One turn sends every row of this set to another row. A few are shown first. Where does it send the rows asked after them?
k_533: [-1.58 -0.47 -0.33 -3.47  3.85  1.43 -0.68 -0.68 -0.47 -0.17 -3.38  1.32
  0.06  2.34 -1.04]
k_487: [ 2.01 -1.63  1.86 -1.15  1.89  2.04  0.87 -0.99 -0.44 -0.13 -2.79 -0.19
  0.77  3.56 -0.88]
k_808: [ 1.88 -3.62  2.84 -3.09  0.56 -0.93 -4.01  2.21  3.47 -0.69  2.12  2.49
 -0.18 -0.09 -1.75]
k_552: [ 1.42 -1.79  2.29 -1.98  1.31  0.11 -3.75 -0.09  0.63 -1.09  5.64  1.50
  1.70 -0.37 -0.40]
k_859: [ 1.48 -2.38 -0.89 -0.71  2.37  0.65 -2.30 -1.85  2.65  2.29 -1.33  2.71
  5.06  0.13 -0.96]
k_132: [ 4.51 -2.51  1.88 -3.72  0.67  0.64 -2.43 -2.22  2.01 -0.97  1.31  1.00
 -1.72  0.73 -1.38]
k_920: [-1.30 -0.23 -0.40  0.30  4.74 -0.37 -0.45 -2.66 -2.59 -1.62 -1.77  0.11
  1.37 -0.25  1.38]
k_225: [-3.02 -1.60  1.37 -1.35  0.45 -0.15 -4.33 -1.34 -3.76 -1.14  1.80  0.22
 -1.66 -1.73 -0.81]
k_872: [ 1.44 -3.26  0.51 -3.86  1.89  0.82 -2.83 -1.02  4.07 -0.99 -4.44  1.35
  2.61  1.92 -0.23]
k_631: [-2.14 -1.87 -0.28 -0.67  1.66  0.45 -4.87  1.84  3.70 -1.55 -1.40 -2.70
  0.66  1.92 -0.13]
k_529: [-1.73 -3.14  1.03 -0.48  2.33  0.02 -1.37 -0.06 -3.26 -0.71 -5.61  1.39
  0.05  0.80  0.46]
k_996: [-2.30 -1.03 -1.09 -1.64 -0.22 -1.64 -1.04 -1.76  0.97  2.18  0.75 -1.17
  3.61  0.10 -0.80]
k_454: [-2.08 -2.30  1.17  1.41  0.37 -0.55 -5.45  2.28  1.28 -2.17 -3.07 -2.84
  0.60  0.83  0.04]
k_548: [ 3.56 -5.02  3.41 -2.73 -1.30 -1.16 -4.58 -2.02  2.32 -2.52 -1.36  1.96
 -0.59 -1.04 -0.26]
k_520: [-2.23  0.44 -0.36 -2.73  4.31 -0.38 -2.42 -3.18  1.79 -2.95 -2.01  1.44
  2.56 -0.50  0.97]
k_629: [ 0.10 -2.00 -0.20  1.40  2.99  2.77 -6.32  0.08  3.00 -1.68 -2.70  1.61
  2.09 -0.89 -2.09]
k_442: [ 1.15 -3.77  2.79 -1.71  0.04 -1.52 -6.36  0.30  1.14 -2.14  3.07  2.37
  2.80 -2.34  0.42]
k_8: [ 2.41 -5.41  2.94 -0.65 -1.11  0.49 -5.62 -3.03 -1.68 -2.92  0.48  1.06
  0.18 -1.88  1.13]
k_380: [ 1.66 -0.40  3.14 -2.50  1.59 -3.35 -1.18  0.20  0.54 -0.61  0.09 -0.53
 -0.74  2.86  1.81]
k_337: [ 1.43 -2.76  1.93 -3.77  1.82 -4.02 -3.46  0.48  2.86 -0.91 -1.31  0.35
  0.54  1.60  2.83]
k_900: [-1.99 -1.62  0.62  1.51  1.56  0.82 -2.73  1.88  0.84 -0.99 -0.96 -3.53
 -0.27  2.62 -0.07]
k_524: [-2.52 -1.68 -0.56 -1.70 -1.47 -3.05 -3.71 -1.44  1.51  1.08 -1.23 -0.47
  4.41 -1.54 -0.72]
k_242: [-2.31 -2.01  1.06  0.11  2.81 -1.87 -3.16 -2.55 -0.96 -3.54 -4.07  1.49
  2.59 -1.95  2.16]
k_802: [ 0.41 -2.17  2.55  2.21  0.65  0.84  0.15 -2.23 -0.07  1.59 -1.35  2.26
  4.29  0.95 -0.68]
k_43: [ 2.18 -3.08  2.07 -4.03 -0.17  1.43 -5.76 -3.54  1.94 -3.09  2.07  1.60
  0.46 -0.81 -0.21]
k_873: [-3.23 -3.98  0.13 -2.59  0.63 -0.87 -6.73 -1.04 -1.51 -1.37  0.58  1.10
 -0.53 -3.06  0.16]
k_144: [-1.61 -1.63 -0.62 -1.55  3.22  2.99 -1.42 -4.44  2.00 -2.06  1.04  0.37
  2.15 -0.76 -1.03]
k_133: [-4.13 -2.72  0.87 -3.56  1.41  0.48 -3.85 -1.83  0.02 -0.97  2.96  1.12
 -1.02 -0.92 -0.10]
k_949: [-1.31 -3.39 -0.28 -0.56  1.48  0.65 -5.56 -3.62  1.16 -3.47 -2.81  1.19
  3.21 -3.86 -0.39]
k_377: [ 2.58 -1.56  2.38 -1.35  1.05 -4.71 -3.83  1.02 -0.89 -0.95 -2.31 -0.45
 -0.27  0.65  1.97]
k_596: [ 2.53 -5.10  3.42 -0.49 -0.47 -2.07 -4.68  2.77  0.18 -0.79  0.27  2.09
 -0.33 -1.50 -1.05]
k_156: [ 1.25 -0.76  1.78  1.16 -0.32 -0.64 -3.86 -1.70  0.65  0.40 -3.69  2.97
  5.02 -1.23 -1.98]
k_640: [ 4.86 -4.92  2.69 -0.46 -0.30 -0.43 -2.22 -1.82 -1.71 -0.73 -0.27  0.47
 -2.07 -0.30 -0.13]
k_75: [-2.69 -2.37  1.08 -3.47  1.94 -0.18 -3.35 -0.59  1.06 -1.90 -5.89  2.67
  1.32  0.58 -0.03]
k_282: [-0.74 -3.43  0.60  2.44  4.03  4.09 -2.29 -0.48  2.25 -0.62 -0.38  0.90
  1.30  1.26 -0.67]
k_966: [-0.61 -1.72  1.07  2.37  1.47  1.63 -1.73 -3.68 -3.30 -2.44 -1.21 -0.43
  1.37 -2.22 -0.93]
k_420: [ 3.30 -2.91  1.31 -1.61  0.82  2.14 -3.42 -3.28 -2.04 -1.54  3.13  0.18
 -0.89 -0.22 -0.12]
k_651: [-2.24 -1.49  0.46  0.52 -1.75 -2.68 -1.67 -1.49 -1.40  1.46 -0.87 -1.22
  3.33 -0.93 -0.66]
k_541: [ 2.80 -2.94  2.96 -0.81  0.71 -0.52 -2.16  2.37 -0.50  0.22  2.64  1.34
 -1.48  0.37 -1.98]
k_704: [-0.82 -1.80  3.25  4.13  1.40  2.85 -3.86 -0.16  0.28 -2.27 -2.69  1.22
  1.34 -0.13 -1.69]
k_74: [ 2.19 -3.15  2.95  0.75  0.31 -1.06 -4.41  0.54 -2.64 -1.34  3.74  1.13
  1.60 -1.84  0.20]
k_730: [ 2.35 -3.42  2.33  0.03 -0.05 -0.46 -3.24 -0.19 -1.18 -1.55 -6.64  0.52
  1.89  0.48 -0.40]

k_282 turns into k_802
k_454 turns into k_524
k_133 turns into k_380
Where do these go?
k_541 turns into k_74
k_966 turns into k_730
k_75 turns into k_520
k_640 turns into k_8

